In the data rows, 500 means zero.
A hidden rule labels the rows of this table. It goes by one to three of the table's principal directions, not those with the most spread.
699 393 546 705 578 445 448 465 565 507 457 622 348 201 326 531 505 603 690 410 431 517 507 457 252 633 274 377 324 311 524 503 247 590 334 277 697 547 556 476 475 585 347 579 598 337 529 400 484 559 483 519 547 646 754 592 z
425 566 547 441 478 597 527 488 627 492 442 285 533 515 580 467 595 494 426 457 536 462 533 510 521 489 558 537 539 509 498 477 481 468 447 627 527 599 524 572 402 465 584 422 482 383 429 578 508 418 541 392 417 407 469 431 i
653 571 608 560 446 458 472 353 522 438 428 442 427 447 473 450 426 481 685 550 430 551 407 592 362 656 439 535 471 425 400 475 516 664 491 502 575 536 411 470 467 487 454 549 576 376 538 557 356 534 441 393 515 589 671 584 r
643 516 591 634 511 429 514 342 549 459 478 577 426 310 355 546 377 539 611 454 413 500 512 461 379 589 408 491 416 410 418 470 504 612 431 436 569 526 512 421 532 534 479 555 571 468 580 406 424 578 482 532 517 586 547 635 i
507 464 486 579 609 561 474 432 582 673 535 493 448 433 434 523 643 560 502 480 460 477 587 411 410 496 470 493 414 443 636 587 339 368 317 436 641 511 618 526 442 472 482 535 464 390 496 379 517 394 483 554 498 512 535 473 l
394 252 572 572 539 515 427 663 480 517 631 625 479 640 298 561 368 356 511 513 398 415 611 483 411 364 611 586 600 550 584 598 454 351 510 263 473 249 562 556 513 584 481 556 386 690 639 408 475 373 573 628 500 411 427 468 r
417 649 532 342 506 618 348 569 479 668 160 194 385 633 548 281 308 335 466 553 746 428 642 306 234 733 615 719 525 677 530 456 403 441 727 529 710 641 367 517 499 453 339 377 735 285 470 733 306  99 671 315 464 349 615 523 r
109 290 404 408 539 503 574 790 406 821 469 547 511 842 650 427 765 551 385 469 628 556 260 341 625 295 665 497 500 462 577 645 261 235 637 336 364 420 379 586 467 620 550 236 416 670 493 473 839 405 632 598 236 431 503 326 r
477 433 554 458 679 694 548 804 543 452 438 395 514 630 471 328 618 501 421 506 512 433 554 470 331 458 617 372 571 478 625 540 339 472 369 434 642 445 651 505 305 599 258 535 402 310 504 650 578 407 568 450 477 479 479 251 l
297 444 345 446 521 427 464 559 367 657 637 748 522 518 516 652 541 386 472 458 653 524 566 460 659 359 496 562 598 634 599 581 573 262 670 443 321 358 537 488 736 374 536 476 485 791 489 327 629 549 537 629 506 462 346 501 z
823 756 659 834 794 552 632 191 782 409 458 565 487 170 318 602 545 820 393 347 419 543 511 485 454 495 260 255 389 160 546 403 598 611 116 773 813 595 830 393 350 698 384 666 506 294 480 540 555 655 492 602 537 530 257 483 z
581 565 493 473 599 471 496 294 566 508 502 616 490 308 325 486 361 504 533 382 560 541 547 382 463 542 470 501 507 477 420 432 642 591 531 521 599 473 569 332 658 484 433 537 565 593 613 373 446 590 557 678 432 495 293 590 l
388 412 480 374 642 632 640 804 591 529 535 464 646 655 526 438 647 501 231 424 580 465 682 422 574 246 682 489 589 554 578 622 500 299 416 606 471 442 643 555 464 626 520 391 241 482 411 475 732 417 583 619 420 360 131 265 r
413 771 372 276 351 642 402 569 379 400 371  66 474 499 804 484 535 408 431 626 619 354 597 488 526 723 555 493 526 749 607 364 333 485 538 653 522 800 444 615 377 102 512 517 738 182 286 773 304 311 480  35 687 477 889 457 n
522 735 320 411 320 406 435 256 296 506 552 461 479 400 641 584 466 405 639 676 516 462 489 563 595 678 424 578 499 760 450 410 661 569 654 565 375 592 407 429 646 108 546 599 690 551 466 501 334 633 347 354 674 642 672 701 z
488 420 343 381 427 423 531 565 436 488 662 629 555 438 548 539 686 405 650 453 556 584 477 635 564 414 444 502 554 610 447 582 529 486 560 448 348 421 464 513 681 305 524 476 412 608 409 354 641 741 385 547 493 631 462 513 z
410 529 499 437 573 469 476 567 468 503 484 626 557 570 451 551 273 467 280 396 660 491 625 342 579 407 578 545 549 563 518 467 674 432 642 583 414 433 519 456 694 562 532 450 553 704 518 486 507 422 615 649 480 351 205 538 r
484 353 507 517 431 483 548 617 493 540 518 515 528 641 525 431 587 472 563 564 434 541 433 608 488 422 524 555 510 497 447 593 478 488 538 408 427 426 405 555 437 625 520 432 346 538 507 505 606 527 460 533 439 517 511 459 l
419 254 491 574 559 480 699 918 505 369 655 733 686 718 540 552 688 598 292 392 468 565 414 659 689  95 516 335 559 410 509 605 530 414 447 488 251 304 545 605 452 819 555 398 182 718 392 513 927 713 483 691 433 477 200 309 z
455 400 533 602 434 467 556 632 427 495 464 559 510 636 532 487 452 514 455 566 421 491 445 549 512 424 506 521 471 492 466 522 485 506 565 392 380 463 384 518 408 702 547 436 420 586 517 557 592 488 490 509 497 497 549 498 r
472 508 484 448 500 538 500 602 420 587 404 480 450 648 488 427 429 455 504 525 588 515 559 368 385 572 568 523 487 536 550 561 432 458 586 440 550 516 446 498 517 450 361 477 553 464 518 561 481 397 514 457 520 507 532 492 z
408 423 543 665 533 449 481 474 514 547 628 591 533 597 495 648 540 577 375 526 375 452 438 572 647 307 498 531 490 457 577 527 540 359 423 519 422 381 551 583 463 640 695 501 405 673 491 450 566 437 499 624 508 435 399 502 r
489 493 422 359 412 535 455 551 418 347 625 467 517 447 507 531 502 308 609 501 492 455 635 610 471 518 540 532 607 691 522 509 489 512 513 451 435 470 506 511 579 210 507 575 485 499 440 435 404 546 406 382 626 581 576 494 n
486 583 528 387 534 662 474 452 644 359 562 254 582 537 439 498 442 476 352 459 473 399 613 465 555 467 641 485 609 561 538 409 550 484 389 674 623 519 650 573 406 390 532 566 487 446 506 594 373 390 570 474 496 333 337 419 n
381 450 409 306 622 542 521 652 522 596 534 598 542 473 507 452 643 385 482 347 723 574 618 447 499 380 564 530 616 566 557 614 499 362 558 510 481 420 567 458 683 408 451 407 393 545 426 368 659 510 561 591 392 468 270 360 l
550 456 672 578 604 527 413 538 555 470 398 463 440 482 384 430 314 513 434 496 440 382 600 380 280 583 557 529 427 462 522 459 442 564 410 410 597 488 542 458 466 656 455 533 590 386 591 517 334 298 577 519 508 461 551 553 i
577 589 412 491 583 519 600 434 563 525 533 615 585 410 493 510 635 559 456 355 627 619 528 516 563 437 389 415 499 469 487 505 580 468 474 646 496 523 580 463 585 492 404 479 489 513 409 415 674 710 462 617 482 530 283 495 l
249 281 557 416 704 651 526 951 521 517 631 493 639 891 569 441 708 522 183 535 486 381 552 479 582 183 783 425 629 514 737 645 467 272 349 497 402 261 711 613 392 659 523 485 220 562 487 575 669 297 576 612 430 347 223 168 l
583 383 442 549 508 343 501 403 468 611 574 830 446 317 418 537 575 455 765 408 551 705 419 592 471 490 326 524 482 394 428 616 507 510 579 359 454 392 425 406 708 520 455 483 445 624 527 236 613 720 436 650 449 648 512 567 n
437 754 655 492 723 767 361 461 598 503 235 212 456 588 435 381 199 479 163 531 617 298 769 281 375 620 662 565 591 556 709 330 547 418 483 717 834 597 692 447 316 624 358 564 664 317 553 789 218   0 746 402 574 192 346 377 n
453 490 695 693 497 481 428 356 545 446 462 564 506 605 368 579 148 506 323 501 398 422 543 490 568 446 541 622 528 444 488 390 692 486 571 551 479 420 493 488 456 802 633 506 540 723 647 532 346 307 618 622 516 298 330 598 l
539 562 547 451 627 617 479 527 610 434 478 438 454 335 456 483 618 426 581 383 601 502 631 543 374 547 469 450 600 463 606 524 413 458 377 570 687 527 679 496 494 369 359 561 501 297 421 493 470 477 532 382 530 519 483 360 r
572 328 511 731 421 250 592 333 439 548 652 839 530 572 446 578 517 722 598 528 275 661 102 583 647 382 377 406 328 266 320 520 615 678 505 334 275 345 332 439 538 744 641 491 422 829 657 369 660 821 362 785 374 654 514 679 l
357 683 646 444 563 752 426 624 629 333 368 199 547 607 543 558 308 398 127 377 651 328 848 429 520 467 650 554 653 586 709 394 497 313 450 797 609 631 660 650 367 488 552 478 583 350 347 730 340  94 676 277 615 176 341 348 z
394 331 553 631 477 345 494 641 370 557 616 704 534 734 617 596 560 560 449 645 369 522 296 631 661 320 527 517 481 425 536 609 561 424 522 423 238 310 417 560 507 706 682 482 359 702 522 483 606 502 446 584 498 518 533 475 r
617 734 750 451 652 738 458 371 840 366 268 174 521 376 459 367 376 501 291 307 625 456 784 428 320 621 559 542 533 393 544 391 552 576 305 836 780 702 653 501 374 582 482 480 569 121 415 650 279 202 620 358 456 280 325 408 l
689 602 600 609 591 480 557 367 577 553 250 522 406 442 301 360 270 616 547 401 576 588 429 293 264 669 422 460 379 337 355 417 504 679 569 487 740 585 439 370 503 699 247 461 686 429 622 590 481 537 600 599 396 519 441 636 i
540 431 681 556 616 613 485 523 723 437 505 475 442 267 354 548 541 399 551 350 490 433 819 519 324 489 497 543 572 409 615 603 416 406 268 499 660 503 732 518 472 494 504 550 370 297 480 352 428 359 548 431 521 453 413 375 i
339 432 614 522 376 485 408 492 529 411 716 522 556 536 637 753 568 276 473 513 418 461 698 813 703 310 552 722 680 570 644 644 605 250 429 632 257 395 534 677 546 388 907 510 279 581 349 336 403 324 414 348 635 395 470 409 n
404 526 555 490 580 530 477 530 523 584 444 499 498 531 556 519 476 511 340 468 568 478 598 398 526 461 568 546 489 469 599 538 493 393 470 562 482 528 529 493 511 561 597 448 484 467 470 474 487 305 564 494 480 398 440 438 l
239 476 519 341 619 736 550 798 601 480 609 301 639 732 584 548 661 414 148 432 565 346 791 433 608 231 781 521 671 636 747 614 453 179 327 664 457 452 732 667 405 397 632 453 279 447 354 533 594 230 576 446 498 278 201 205 z
420 443 291 302 345 444 438 537 382 494 749 568 573 592 542 594 610 311 645 486 589 561 508 616 600 435 512 553 613 728 499 576 577 427 640 465 306 368 448 603 745 100 522 533 492 712 425 403 529 688 363 521 537 569 463 572 i
675 573 363 527 289 309 483 208 433 505 624 627 459 240 556 625 624 418 884 532 479 671 378 759 551 618 233 563 469 538 347 530 580 599 584 495 392 536 352 492 679 226 555 553 551 532 419 332 488 847 281 432 581 732 711 708 l
462 551 394 622 484 349 500 277 406 581 707 790 512 454 535 753 606 609 521 468 496 593 374 546 743 419 349 412 447 427 578 522 639 437 486 549 331 429 554 484 671 344 615 586 542 771 489 341 578 720 362 624 568 604 435 615 r
567 418 440 467 396 320 615 550 463 608 433 577 526 595 522 381 529 552 641 557 534 643 232 513 512 480 463 550 443 481 222 544 607 624 721 443 400 454 276 478 606 656 465 343 458 626 550 538 700 745 498 650 302 576 427 610 z
610 789 608 533 497 583 438 230 645 376 467 195 504 433 498 556 398 496 440 601 432 368 597 579 525 599 513 585 579 569 508 364 707 540 397 824 687 600 647 542 396 371 570 630 576 345 471 696 241 372 509 349 605 390 399 535 z
453 491 321 348 374 402 441 467 327 604 566 516 501 590 603 474 557 425 642 618 544 557 360 536 580 553 514 575 506 655 440 524 516 490 689 450 403 468 340 509 643 302 509 478 563 611 492 459 486 579 428 508 511 588 619 589 n
377 446 418 488 374 399 622 544 374 502 640 623 663 888 574 550 478 569 359 558 455 591 240 555 805 274 597 488 539 532 387 504 719 476 687 569 212 353 347 565 538 600 621 416 408 893 539 561 693 689 453 691 420 455 267 543 n
450 337 661 609 400 350 480 407 551 331 834 740 609 448 492 786 458 362 470 491 264 461 675 805 724 212 539 701 608 522 500 638 805 417 369 560 148 274 549 547 663 524 999 549 172 772 474 180 431 505 347 600 592 478 259 535 i
Which label does each new row get?
446 443 599 425 649 588 462 685 540 554 284 516 433 423 457 349 358 459 397 392 657 474 703 268 295 584 583 503 478 433 567 519 380 517 512 380 580 557 518 380 512 658 392 428 528 349 558 495 454 260 662 477 416 402 517 395 l
468 307 425 455 530 548 478 816 390 380 570 538 470 484 473 470 593 476 578 502 459 424 483 506 405 503 509 315 513 533 588 505 227 508 440 244 506 441 568 532 437 445 312 576 511 443 507 506 556 569 503 437 578 611 734 392 l
481 446 418 608 565 409 586 427 445 696 559 762 490 494 479 520 670 579 601 463 511 659 297 500 532 422 388 433 440 385 478 584 465 457 525 373 416 404 454 417 550 571 432 467 462 641 548 346 729 722 451 668 390 618 504 520 n
712 466 549 752 601 389 567 384 496 628 223 651 338 343 281 342 310 795 605 457 457 569 225 211 247 727 309 311 198 219 314 358 321 770 544 235 723 609 388 302 415 881 183 468 769 454 737 541 566 649 612 685 364 631 704 709 z
286 492 529 405 638 718 411 685 596 509 503 319 513 654 519 535 559 468 268 402 625 419 634 401 560 401 657 448 639 476 776 512 331 243 406 608 652 494 694 665 375 447 480 502 486 427 427 624 481 182 672 408 493 253 420 240 l
537 574 640 470 610 657 436 588 606 307 435 308 503 320 474 469 401 434 356 514 464 252 836 461 358 583 583 497 551 603 599 410 506 530 308 570 595 582 734 457 406 484 480 615 526 236 492 556 284 295 571 346 631 420 484 421 i
562 318 313 494 469 431 480 452 461 575 743 702 479 322 384 590 675 467 760 520 424 561 485 565 539 477 382 436 506 512 519 602 430 453 463 288 499 376 580 491 601 325 425 625 393 619 573 258 577 741 403 635 529 636 561 517 l
669 568 596 616 736 582 529 457 689 431 377 541 487 279 317 453 411 694 354 266 569 502 577 299 337 562 393 287 375 290 519 375 420 616 309 541 720 593 678 411 455 695 296 540 646 340 531 515 519 530 609 618 451 462 395 516 l
310 334 440 485 292 419 415 453 397 613 628 504 451 694 546 603 545 456 642 568 423 537 296 532 643 488 546 564 505 485 516 559 382 396 619 341 382 437 343 654 505 364 649 462 524 712 571 442 470 468 473 472 453 493 726 556 l
461 481 460 394 529 508 536 511 497 547 557 573 510 502 390 475 490 339 602 438 587 540 585 472 429 451 566 588 623 611 457 581 581 446 594 452 494 383 522 439 653 362 414 488 441 604 547 389 546 580 517 583 428 514 311 492 i
494 503 603 520 589 589 537 582 579 423 449 444 531 476 532 470 509 583 314 465 465 412 639 443 489 473 564 437 459 435 584 490 479 513 330 565 521 569 615 476 398 617 558 501 434 368 474 517 476 368 518 467 530 455 435 401 n
384 543 433 438 577 544 507 463 543 719 440 454 465 469 602 508 671 601 407 434 627 544 515 326 574 503 515 472 425 407 629 567 357 352 438 560 578 627 537 516 495 440 564 410 505 406 431 437 577 361 548 486 423 450 515 406 n
566 415 482 516 561 388 539 537 449 653 352 643 408 470 398 359 430 608 604 499 561 559 377 297 350 601 463 460 365 409 386 517 469 627 620 321 590 494 419 356 604 655 319 434 576 541 642 480 576 576 560 666 375 603 490 594 i
345 468 626 524 617 644 520 650 656 539 405 402 511 621 425 512 466 466 298 355 619 444 644 403 493 370 605 549 617 449 609 525 433 262 494 607 630 488 630 615 412 672 472 391 459 490 470 567 580 267 719 515 417 254 258 342 z
642 560 598 490 666 680 548 661 673 316 395 350 489 324 387 434 516 493 443 350 568 415 750 460 285 548 486 379 545 468 571 466 366 505 298 596 760 601 735 518 396 517 273 554 515 177 405 579 490 455 581 389 576 479 417 364 z
245 434 478 492 297 494 322 544 324 578 582 353 485 863 638 611 394 424 399 734 395 344 459 495 644 501 658 637 516 667 640 494 470 343 619 424 331 449 383 695 428 370 704 525 580 672 544 632 307 207 485 376 601 371 726 561 z
542 380 491 439 572 535 558 688 538 527 465 467 481 506 416 361 580 480 589 511 502 486 511 454 342 484 554 482 521 512 457 575 405 517 480 378 617 444 540 479 477 553 342 474 397 412 539 510 596 528 545 552 417 546 449 411 z
475 179 286 482 326 350 614 639 381 476 916 744 570 529 554 629 949 492 807 539 299 611 284 783 641 278 420 381 490 525 462 719 403 497 397 223 205 289 455 605 584 249 617 542 201 716 443 247 795 955 192 594 490 820 618 480 z
378 753 563 434 457 570 332 293 551 507 471 258 458 446 613 675 394 333 395 510 603 397 743 533 609 559 557 731 631 638 658 465 577 275 512 809 580 626 565 613 547 238 743 513 606 403 347 530 224 140 563 255 649 306 488 493 i
408 470 329 515 498 393 571 553 327 685 553 627 465 600 581 534 689 580 590 586 515 580 236 475 603 432 461 431 457 499 505 572 408 417 594 390 437 443 418 492 534 438 459 455 493 635 491 482 720 658 462 560 452 634 588 491 i
675 582 488 581 341 425 462 383 397 482 252 403 309 406 431 399 264 529 763 589 484 539 333 435 287 826 352 486 369 452 338 368 364 753 686 336 700 677 265 442 423 500 293 507 767 390 589 697 357 540 509 336 542 628 893 692 z
633 371 639 649 678 552 628 653 677 420 500 615 517 384 337 501 561 608 447 345 445 519 595 468 380 393 450 346 463 282 522 574 399 491 263 462 597 463 685 496 409 758 382 519 356 373 511 420 657 582 549 606 459 505 355 385 z
